In the data rows, the value 128 means zero.
Some points, one per row:
"122 90 212 90 136 57 167 100 121 146 200 81 146 86 152 113 185 165
 190 84 96 67 153 138"
"121 100 129 124 112 180 81 75 128 125 159 147 118 121 151 116 155 129
 100 121 98 99 112 147"
"117 207 239 118 109 17 251 176 117 131 169 66 151 169 148 78 127 70
 145 147 180 102 211 177"
"168 177 209 124 79 42 194 144 149 121 158 77 115 118 143 74 168 82
 165 118 157 121 182 160"
"101 192 255 91 113 20 217 144 156 132 214 48 157 138 165 77 129 128
 150 150 164 71 214 150"
"128 46 118 106 145 156 73 117 133 128 61 157 99 103 137 164 122 72
 152 140 88 177 99 89"
"126 162 255 90 81 12 255 154 139 142 182 64 143 152 172 61 135 76
 180 148 159 90 231 172"
"110 95 116 169 119 214 80 114 103 153 113 165 139 141 122 119 120 175
 102 160 96 129 111 188"
"130 156 231 97 142 25 207 174 138 128 172 58 132 97 134 89 160 118
 187 149 165 80 198 151"
"118 81 82 134 156 165 112 72 117 127 157 141 179 144 166 136 153 157
 133 97 92 96 89 68"
"151 193 123 150 113 121 114 119 133 146 158 129 111 160 69 140 109 108
 126 99 173 117 104 157"
"148 107 82 163 147 153 92 80 134 102 120 145 141 152 50 174 142 149
 155 68 136 118 79 139"
"127 96 170 114 88 83 177 114 167 128 121 76 169 130 180 135 149 91
 180 112 101 96 139 102"
"115 187 0 186 161 255 42 115 97 80 83 204 81 170 71 141 52 182
 0 172 156 189 89 110"
"151 191 175 161 61 62 215 116 146 130 185 63 133 184 134 98 119 94
 127 127 170 91 155 159"
"144 56 48 130 157 229 47 167 110 185 47 222 92 70 111 151 137 175
 110 138 57 174 87 143"
"127 205 226 110 103 8 244 140 130 136 194 32 132 153 148 64 144 90
 182 120 187 92 214 138"
"113 164 220 111 112 30 210 134 110 112 141 94 134 172 146 136 118 74
 151 134 148 114 188 171"
"104 81 220 94 105 92 171 120 98 151 149 101 144 122 185 133 155 112
 166 106 92 80 158 171"
"164 116 198 70 134 41 163 202 160 166 87 118 124 91 131 143 143 51
 214 104 114 147 123 117"
"101 171 255 87 110 16 243 166 138 121 211 24 175 125 182 77 169 132
 214 136 131 64 213 151"
"123 84 236 76 143 63 132 145 166 164 177 80 137 51 183 109 177 114
 184 109 128 67 167 124"
"154 255 231 112 77 3 243 162 132 120 176 24 74 193 65 83 127 43
 173 117 255 126 206 193"
"121 191 51 178 112 219 58 92 112 130 127 200 86 161 83 132 72 165
 16 155 172 142 90 159"
"78 202 0 213 156 255 0 69 89 87 92 255 42 182 64 139 13 226
 0 226 168 184 56 94"
"134 58 45 116 174 227 0 140 120 180 98 231 80 66 156 137 100 149
 70 167 77 198 97 75"
"167 205 80 179 102 146 166 105 127 89 156 116 104 174 75 114 107 109
 103 124 191 113 101 127"
"115 73 97 161 148 182 107 90 113 120 118 135 122 104 113 155 165 131
 104 103 104 112 84 137"
"151 56 97 105 173 201 15 115 134 159 103 199 62 45 132 139 134 149
 107 108 107 153 98 122"
"122 141 248 90 83 34 218 132 141 157 192 56 152 134 185 71 161 105
 176 111 124 90 211 143"
10 more points follow, each with its number after it:
"136 247 246 167 24 26 250 134 149 120 212 53 108 177 132 45 124 46
 125 166 203 116 237 215" 0
"157 167 199 142 69 70 204 128 133 111 158 71 131 132 146 88 169 103
 161 132 136 97 188 157" 1
"148 231 242 114 121 0 203 168 146 116 199 46 126 142 117 73 132 93
 179 141 223 82 194 160" 2
"86 70 0 174 124 255 52 106 83 112 88 238 119 189 133 115 87 229
 16 182 57 220 69 116" 3
"114 87 0 122 167 255 43 132 100 113 81 230 146 118 168 143 70 213
 63 192 70 190 88 39" 4
"130 238 243 103 82 18 210 169 121 114 165 57 106 190 115 99 96 55
 162 130 219 102 178 184" 5
"147 104 192 129 154 97 124 177 127 152 95 119 137 94 103 174 145 115
 205 106 124 126 112 169" 6
"148 82 149 97 127 64 146 182 152 129 59 147 148 106 130 152 123 47
 205 151 101 151 128 83" 7
"129 224 236 108 102 26 206 160 114 103 167 35 122 193 108 110 103 61
 171 131 212 105 185 177" 8
"152 190 123 134 119 60 191 136 138 98 143 64 128 159 78 145 135 86
 165 86 182 132 131 142" 9
Which of these numbered points is nearest to each point below, ignoring the direction in which the first points spread most? Its number follows each.
"130 190 0 160 151 202 37 105 117 116 84 207 84 117 74 128 44 183
 26 182 177 151 91 89" > 2
"154 154 138 144 126 71 174 120 136 106 122 79 126 156 54 147 145 88
 167 79 175 129 132 137" > 9
"84 83 0 152 128 255 32 131 97 114 82 247 105 167 143 116 83 200
 13 208 54 206 82 91" > 3
"129 205 34 171 121 218 57 97 114 142 136 211 69 158 95 126 80 163
 14 184 160 161 102 153" > 0
"150 83 132 104 141 82 158 128 138 121 59 123 150 104 124 174 136 65
 194 119 115 157 115 70" > 7
"145 184 93 139 122 138 114 121 106 141 137 144 143 145 95 130 87 143
 101 146 176 86 110 105" > 2
"109 84 0 137 143 255 50 117 117 112 62 227 143 139 159 141 85 186
 51 188 83 209 77 32" > 4
"114 189 197 119 96 52 236 187 163 89 124 44 152 172 131 132 116 79
 152 157 176 108 178 150" > 8
"110 241 255 100 77 0 251 176 132 127 198 21 134 174 169 67 117 72
 170 136 205 105 228 171" > 5
"136 124 183 122 155 91 134 170 121 148 104 133 128 98 95 159 123 90
 152 111 125 139 121 176" > 6
"160 221 215 111 86 32 235 196 143 109 148 63 92 111 99 45 152 67
 164 155 197 142 212 179" > 2
"126 70 112 106 161 167 122 97 132 149 93 156 154 106 188 133 129 146
 125 132 106 122 127 69" > 4
"93 235 255 82 90 0 232 173 138 118 213 3 136 160 170 56 111 98
 200 171 203 83 234 151" > 2
"151 105 164 121 145 84 146 156 125 164 102 104 145 96 91 169 150 118
 200 98 124 139 110 162" > 6
"95 34 0 109 168 252 4 97 122 108 49 228 117 96 155 143 104 159
 75 174 70 210 77 23" > 4
"115 224 237 93 102 23 239 197 137 117 143 53 89 177 112 65 114 62
 188 133 188 145 190 169" > 5
"124 148 14 189 143 177 94 69 110 56 125 140 133 176 25 187 83 126
 71 100 179 112 62 110" > 9
"148 86 169 122 164 85 125 179 118 161 104 114 145 111 110 187 143 107
 198 94 97 137 108 158" > 6
"128 46 114 108 148 157 64 117 122 155 49 168 107 103 134 152 132 67
 143 135 85 182 114 72" > 7
"160 105 196 75 134 35 172 211 151 159 63 117 121 100 138 124 143 50
 231 118 122 153 147 125" > 7
"149 113 156 119 111 102 159 100 151 119 137 129 153 130 141 138 147 123
 129 111 104 115 125 129" > 1
"149 183 56 203 110 137 135 66 116 94 153 97 122 166 56 142 100 129
 87 105 157 76 82 156" > 9
"92 64 45 112 197 255 0 109 128 134 68 234 68 90 147 114 110 146
 36 165 72 222 126 62" > 4
